(in the rows, 128 means zero)
A single turn carries every row of the set below to another of its rows. Some are shown first; where does it send the rows asked next?
Lito: [119 124 119 118  80 143 122  81 130 150 108 135 139]
fovi: [132 100 104 141 104 152 145 133 140 144 143 169 138]
boguz: [ 93 122 143 112 127 111  91 148 129 150 110 123 151]
bop: [140 116 142 131 105 141 140  83 116 120 145 149 129]
dera: [125 126 139 106 101 120 123 138 156 100 139 134 160]
Zeti: [125 158 131 138 136 158 118 154 117 104 113  99 136]
turu: [123 101  97 145 140 133 106 152 115 159 124  93 157]
Fizab: [164 120 118 126 161 143 118 109 130 106 151 129 127]
Zud: [ 93 134 108 143 134 142  98 112 139 144  94  93 160]
nomu: [ 97 129 128 137 165 139 110  87 126 148 113 114 144]
Vala: [120 123 123 139  60 142 119 125 130 123 128 130 138]
fikar: [134  98 110 127 148 161 171 143 131 133 132 144 138]
karep: [ 99 116 124 125  87 149 132 168 129 126 118 104 137]
Puba: [137 115 111 145 122 153 145 109 130  88 160 119 147]
lorak: [112 113 126 138 115 133 143 151 129 146 179 125 140]
Demub: [139 137 140 109 111 123  86 136 137 116 133 102 132]
giz: [118 105  95 161 156 151 129 136 110 161 137 106 146]
kazod: [106 121 147 116 145 110  83 128 114 120 110 118 141]
tupo: [146 136 133 106 160 145 143 130 101 145 138 100 146]
fogev: [122  88  97 125 126 161 106 126  91 151 112 118 119]
feru: [120 130 153 142 129 139  98 142 120 149  95 148 105]
Mirov: [114 124 108  94 153 152 119 172 121 126 124 132 144]
Bafi: [174 117 118 136 128 150 122 116 126 144  81 124 146]
sarat: [110 137 155 128 120 145 131  85 141 118 122 153 151]
Tuk: [149 118 118 158 179 139 120 124 132 118 109 132 150]
suk: [121 114  96 152 127 170 157 106 146 145 135 144 166]
bune: [138 112  97 136 133 147 111 167 138 150 159 117 128]
lagu: [138 127 126 142 158 139 114  99 133  93  93 127 156]
Dorep: [129 128 167 117 126 141 147 105 115 102 122 115 130]
rinis: [ 76 121 125 131  83 151 120 124 130 153 138 122 152]
vuto: [118 130 114 156  88 154 134 118 147 167 116 149 126]
Kiluz: [100 125 105 140 168 142 115 126 153 162 100 134 155]
Nofel: [111 115 108 135 116 159 130  85 127 140 123 167 116]

tupo moves to Mirov
Lito moves to Nofel
Puba moves to lorak
Now these:
karep moves to Dorep
suk moves to rinis
Kiluz moves to Zud
fovi moves to Vala
Bafi moves to fogev
Demub moves to Fizab
kazod moves to Tuk
giz moves to boguz

A single turn carries every row of the set below to another of its rows. Some are shown first; where does it send the rows asked next?
Mir: [156  89 111 133  89 135 118 138 127 164 111  75 166 124  94 136  96 124
 171  93  94 123 111  79 125 171 135 134 148 148 151 135 117 130 143 151
 189 106 116 140 149  63  94 112 102 153]
Varez: [145 124 171 128 106  70 130 178 171 214 154  82 110  68  82 149 130 107
 162  93  56 142  76 103 131 140 157 125 136 184 135 105 113 154 122 144
 159 126 134 123 127 119  86 122 111 202]
Pazi: [144  68 146 146  88  44 160 130 118 163  72  91 140  84  99 133 101  97
 122  83 104 117 125 100 128 131 183 153 174 152 139 117  99 137 132 151
 173 153 121 123 119 129  64 115 124 178]
poba: [154 120 158 111  87  67 114 128 153 223  90 108 120  79  95 178 135 129
  93 136  75 115 124 128 150 169 148 128 138 188 149 119 163 105 118 146
 147 108 149 111 123 118  93 122 138 161]
Fizoz: [171  57 123 120  94  87 130 177 103 156  91  85 145 106 112 131 127 136
 121 126 101 147  83 114 140 161 146 134 154 165  94 139 155 123 125 148
 203 117 163 176 102 123  73 100 112 155]
ful: [139  78 152 162  91  45 127 129 126 153  86  58 130  84 108 134  88 101
 122  82 100 115 120  97 138 144 191 130 177 147 151 137  94 134 127 156
 171 133 125 126 114 124  60 108 129 176]
pipu: [131  89 122 128 119  32 102 127 139 194 106  45 154 108  89 184 152 119
 135 105  81 140 113 103  86 173 136 142 163 171 124 125 148 110 127 134
 195 132 141 146 134 120  95 136 132 181]
zuge: [143 123 165 141 104  69 120 163 187 223 148  93 102  72  78 153 129 114
 140  78  64 154  83 114 123 143 156 141 128 170 145 104 105 152 135 139
 162 121 136 109 137 126  89 135 109 198]
vufi: [147 128 155 119  80  79 124 148 148 211  85 117 124  76 103 180 145 129
 100 148  74 117 125 132 128 193 134 127 120 167 142 116 150 107 133 137
 138 109 139 109 126 115  79 127 139 164]
rut: [133 144 139  95  75  83 124 160 139 157 104  66 110 135 110 138 157 155
 142 140  94 158  92 111 138 152 159 147 111 139 122 113 170 138 124 125
 230 116 141 123 134 112  73 150  86 179]
maso: [132 158 136  86  68  93 135 146 153 163 101  71 118 121 104 133 152 160
 127 130  95 156 120  93 146 157 167 149 114 130 145 117 172 131 125 115
 215 114 141 113 138 102  71 153  98 170]
rez: [130  95 112 135  98  35 104 146 141 193  99  60 148  86  97 192 167 120
 148 106  90 128 104 114  79 169 160 156 166 167 119 126 122 121 118 139
 181 133 145 169 140 106  91 130 142 186]
Tivav: [152 142 154 140  65  89 114 144 137 150 113 144 120 116 105 139 129 162
 155 127  99 136 106 109 165 145 173 152 138 149 153 110 116 141 107  97
 179  87 148 181 136 114  72 111 133 132]
mema: [155  95 124 130  86 120 111 143 125 149 116  85 150 131  79 115  98 133
 173 102  95 113 101  65 137 168 129 136 144 137 154 120 119 140 165 157
 203 108 114 144 141  84  89 120 106 149]
buvid: [143 135 165 133  72  98 112 145 135 181 115 152 107 132  92 137 127 156
 141 124 101 131 120  97 167 138 164 141 125 147 146 106 116 153 114  90
 173 103 149 173 153 128  67 118 133 150]
feto: [128 132 172 148 113  78 134 153 170 233 144  81 111  73  82 156 125 119
 154  99  77 140  89 114 133 129 185 121 139 177 147 116 112 149 129 130
 153 107 133 117 145 128  89 128 104 203]
Fab: [137  71 123 127 101  25 104 146 138 182 115  43 160  97  93 196 155 116
 145  87  96 139 102 103  96 170 162 153 169 158 124 118 135 109 122 131
 189 123 135 158 141 116  99 123 126 173]
sop: [141 119 161 106  98  69 121 131 154 208  80 104 107  91 107 161 141 132
  86 153  62 116 115 133 152 171 147 117 125 169 137 114 167 105 123 141
 160 128 147 114 109 132  79 125 128 171]
mus: [157 140 164 139  64  91 113 129 142 161  95 151 112 111  97 149 136 159
 143 129  99 138  94 108 164 133 158 152 131 142 184 102 118 140 116 104
 173 113 156 178 144 132  66 115 126 151]
Pudi: [150 100 113 136  71 133 115 136 121 167 103  81 146 125  94 134  92 124
 172  97  86 141 106  82 127 161 118 136 149 130 149 121 127 150 157 160
 194 119 132 137 159  81  92 119  79 153]
Lor: [143 134 173 133  75  77 107 144 138 154 102 148 117 120 105 156 129 159
 153 118  84 136 114 117 146 135 165 149 137 141 172 102 124 141 107 101
 172  95 152 181 146 129  65 112 143 151]
nus: [165  63 105 132  80 107 147 193 119 147 110  75 138  80 117 117 138 136
 128 120  91 145  85 119 137 166 160 142 151 141 105 133 139 122 118 158
 193 129 168 168 100 118  84 107 117 168]
verar: [157 104 123 118  82 137 124 134 124 165 117  87 152 139 104 131  91 134
 164 109  81 122 110  89 119 164 115 134 149 150 165 130 122 147 154 165
 183 105 127 131 148  76 100 123  89 162]
zibe: [134  77 154 139  89  43 150 122 116 163  85  78 132  78 100 141 107  93
 119  77 104 105 135  91 147 147 194 135 164 146 147 131 102 127 119 137
 159 138 131 116 119 115  66 120 141 194]
Roz: [120  81 149 137  83  45 156 132 118 151  75  77 136  99 123 123 106  94
 119  81 102 128 128  87 144 145 183 144 176 145 144 126 100 140 122 145
 170 145 121 125 116 126  62 113 139 192]
sakiv: [142 140 173 121 100  74 136 163 178 223 159  83  93  66  84 148 130 117
 156 104  64 139  90  99 140 152 181 134 128 167 141 101 114 146 130 137
 159 102 142 121 134 118  89 134 107 197]
Taf: [148 145 114 101  57  92 138 159 139 153 100  79 111 119 114 127 151 154
 146 144  94 145 123 101 135 167 164 164 106 137 147 121 158 128 121 124
 219 119 145 101 137 112  60 146 107 185]
zov: [172  59 108 105  76  97 138 181 110 154 112  87 140  90 119 120 125 143
 127 120  96 136  78 105 154 150 164 129 147 152 102 137 146 128 126 146
 207 129 162 165  95 102  69 107  98 149]

Pazi moves to zuge
poba moves to maso
Now these:
nus moves to rez
mema moves to ful
verar moves to Roz
Tivav moves to Mir
Fizoz moves to pipu

A single turn carries every row of the set below to another of its rows. Some are shown first; where does it send the rows asked next?
taz: [129 127 105 105  70 166  86 153 138 136 127 133 111 172 113 129 112  91
 152 126 132 161 197 143]
mog: [146 115 119 134  95  77 158 160 111 139 125 117 149 136 123 111 127 102
 152  81 139 128 182 146]
dez: [116 143  92 111  28 151 108 159 110 155 119 157 152 101 121 124 123 124
 128 132 112 121 198 149]
nane: [132 152 136 134  97  90 130 169 105 159 138 140 171 167  98 115 116 110
 117 105 138 152 169 166]
bil: [114 113 134 142  83 176 105 186 128 152 134 120 132 145 101 129  82 120
 114 156 175 134 155 135]
fof: [147 150 126 136  66 106 161 139  94 153 130  98 131 157 124 108 109 175
 148 121 150 121 175 145]
Tagav: [108 111  99 167 108 152 120 173 130 141 153 132 124 155 104 137  90 115
 123 155 167 154 170 136]
deno: [150 122 141 121  62 126 167 140 108 151 121 114 132 125 134  80 129 143
 154  93 158 113 161 152]
Gada: [145 141 111 123  63 146  82 195 138 121 135 118 115 128 117 114 131  88
 167 155 139 134 178 156]
goto: [134 151 147 139  72 135 156 140  91 162 136 122 132 165 114 106 110 178
 135 130 152 131 161 159]
vude: [106 137  95  98  44 144  90 148 104 158 131 152 147  98 142 116 126 138
 138 139 118 125 193 156]
zad: [139 130 144  92 108 110 174 140 118 138 115 135 153 121 132 107 124 130
 125 109 141 129 161 151]
kef: [ 95 103 132 148 105 154  96 163 111 157 143 139 129 142 117 118 100 103
 130 150 192 150 159 150]
bolub: [136 108 131 148 108  98 167 175 110 139 139 133 122 139 130 115 129 120
 166  87 141 125 178 162]
Tido: [125 108 117 164  73 178 127 190 122 154 141 133 132 134  99 121  97  85
 135 130 177 130 159 133]
sak: [ 99 128  94 110  50 144 108 136  93 161 129 162 132 104 143 126 125 134
 154 131 120 128 207 156]
zaru: [153 111 127 150  69 120 156 184 130 131 116 102 127 157 110 124 115 151
 126  83 135 109 172 145]
Tolin: [114 117 110 127  68 168  99 130 129 115  92 146 121 158 125 130 142  93
 114 151 143 145 175 153]
zoli: [134 127 156 103 107 124 160 167 127 138 117 146 156 132 114 109 122 117
 106 101 134 136 153 160]
pusu: [106  94 106 167 104 152 122 185 135 133 141 137 132 133 123 123 112  85
 118 140 172 136 149 141]
delup: [120  96 127 161  90 168 133 180 137 136 133 130 110 110 106 114 102 123
 136 154 183 132 160 141]
Lonop: [106 123  89 124  49 137 120 146 102 142 114 153 126  90 144 136 127 146
 146 138 117 114 208 151]
tof: [136 157 133 110  91  90 146 133  94 163 134 133 172 153 110 103 109 122
 128 115 143 149 170 159]
kavud: [139 131 131 157  63  96 106 178 119 150 125 100 152 172 111  99 124 145
 112 103 150 125 157 163]
nev: [119 117 114 103  86 162  85 147 138 124 130 127  84 149 142 118 124 123
 162 147 146 148 185 148]
fipa: [160 123 123 123  61 110 159 164 125 134 101 101 149 143 104 111 112 133
 119  87 135 114 175 139]
dad: [127 143 130 147  48 161 110 154 109 121 110 150 124 125 113 104 153  76
 151 171 156 130 170 166]
fovuz: [134 137 103 157  58 148 124 172 122 100 105 134 112 131 113 136 142  95
 144 177 137 127 184 151]
kopit: [108 119  71 124  52 120  90 158 120 141 121 149 146 107 132 132 129 128
 127 123 108 130 207 151]
zepu: [116 131  75 127  45 124  95 162 111 148 131 141 135 111 124 133 120 140
 151 126 113 128 220 147]
Ker: [132 132 118 128 108  66 138 154 105 137 131 102 145 149 145 118 125 148
 139 128 144 124 169 154]
dipa: [107 101 131 160 110 167 142 164 113 144 131 157 122 126  98 132  94 102
 137 150 180 148 174 143]
bulo: [114 122  86 133  37 127  98 163 107 145 122 140 127  91 137 124 132 141
 159 133 122 112 210 156]
Vonop: [116 109 109 175  82 160 108 176 125 151 160 123 111 142 101 103  95 124
 152 146 185 147 167 140]
Numon: [111 113  97 157  69 154 112 124 115 120 114 147  98 166 129 126 145 100
 157 143 150 147 193 150]
Kuze: [142 119 161 123  66 148 155 152 118 159 127 134 134 136 120  76 130 143
 134  90 158 125 152 163]
ditul: [141 157 128 107  69 170 113 173 120 128 130 134 103 125 109 126 117 107
 171 174 140 142 189 152]
Febop: [119 138 136 139 120  90 148 162 100 141 147 124 133 147 144 118 128 162
 143 141 147 132 159 169]
Bedu: [113 126  79 126  35 134  98 155 114 149 119 159 154 100 125 118 132 112
 130 115 115 127 201 151]
mazo: [148 142 133 121  58  95 113 150 112 152 123  98 169 153 111  87 119 141
 113 106 155 125 152 156]

Tido moves to Vonop
zaru moves to goto
mog moves to deno
Now these:
Bedu moves to bulo
taz moves to Numon

A single turn carries every row of the set below to another of its rows. Some are shown first; where does it send the rows asked next?
sebuv: [114 125 113 112 120 107 137 115 182 121 140 126 141 166 128 100 156 140]
Peku: [ 97 100 118 135 105 167 108 161 145 127 124 102 136 180 152 132 105 156]
biza: [131 147 165 108 157 105 125 120 128 131 139 139 108 137 174 143  85 108]
doga: [129 126 126 118 150 100 140 106 176 143 140 137 124 143 152  98 149 117]
Gaka: [109 144 140 118  94 156  88 154 128 114 139 114 137 160 168 135 105 154]
Luzi: [123 129 127 112 149  96 148 103 181 130 142 137 125 146 147 100 147 113]
Vore: [138 100 145 123 141 136 114 146 117 127 153  93 111 166 169 166  76 110]
lol: [132 128 137 110 125 111 112 139 115 101 145  98 133 173 151 175  88 124]
Zep: [124 141 167 115 160 102 139 125 136 127 132 139 103 140 168 142  77 109]
kivof: [130 142 165 122 158 106 127 127 132 142 131 140 105 139 172 141  80 110]
ditib: [103  97 109 132 120 172 103 158 148 138 137  89  92 167 156 122 107 150]
sube: [128 133 150 110 166  97 147 111 169 142 136 147 105 139 157 113 118 112]
Vep: [118 124 132 124 157 104 151 108 180 141 131 139 108 144 147 103 138 117]
Tilom: [128 118 140 134 131 112 121 155 118 118 137  93 128 177 147 175  79 130]
Muf: [119 123 110 119 120 104 126 120 175 137 136 128 141 162 129  95 159 140]
zate: [126 128 129 119 155 106 133 100 171 149 138 145 111 143 152 100 147 116]
Ses: [124 125 130 125 155  98 152 113 184 139 137 135 120 146 145 100 141 120]
Nen: [ 92 144 145 118  97 149 113 157 146  89 135 107 130 163 153 145  93 156]
Lekon: [115 131 134 110 155 106 145  98 177 133 140 144 108 142 151 106 145 113]
Pelo: [112 114 106  95 110 175  85 132 139 116 153  98  97 161 164 124 122 140]
liden: [ 88 107 110 104 122 166 123 142 156  93 146  85  89 168 145 133 105 143]
nug: [ 97 134 146 141 100 153 108 168 139 120 126 107 131 163 159 138  94 159]
Niri: [ 89  94 114 104 121 171 133 132 145  94 159  91 106 169 131 133 111 120]
Gel: [132 135 147 106 166  99 143 105 165 142 139 147 106 139 160 114 120 108]
tutoz: [105 115 116 104  96 168  85 140 135 112 139 109 143 175 161 132 120 149]
ruze: [ 84 111 122 108 104 163 117 147 148  87 135 100 134 180 147 141 107 149]
Rap: [140 107 143 104 136 137 112 137 115 116 160  95 112 164 172 169  78 107]
kozab: [112  98 108  98 110 180  97 126 125 124 165 103 116 163 152 123 130 119]
nufu: [140 123 135 122 126 116 101 148 108 128 141  99 136 171 157 170  89 128]
mafi: [131 130 148 112 166  97 142 109 166 147 137 148 107 140 160 112 119 112]
Dipi: [114 117 112 124 123 104 140 120 182 129 132 123 138 168 124  98 152 142]
kizag: [102  79 113 137 123 177 123 150 138 140 146  95 109 166 139 123 111 126]
foraf: [131 102 146 115 139 135 126 143 121 110 157  92 108 169 164 172  72 110]

foraf moves to Vore
ditib moves to Pelo
Now these:
lol moves to Tilom
kozab moves to Niri
Dipi moves to Muf
Luzi moves to Ses
Lekon moves to Vep
Zep moves to kivof
Nen moves to nug
tutoz moves to ruze

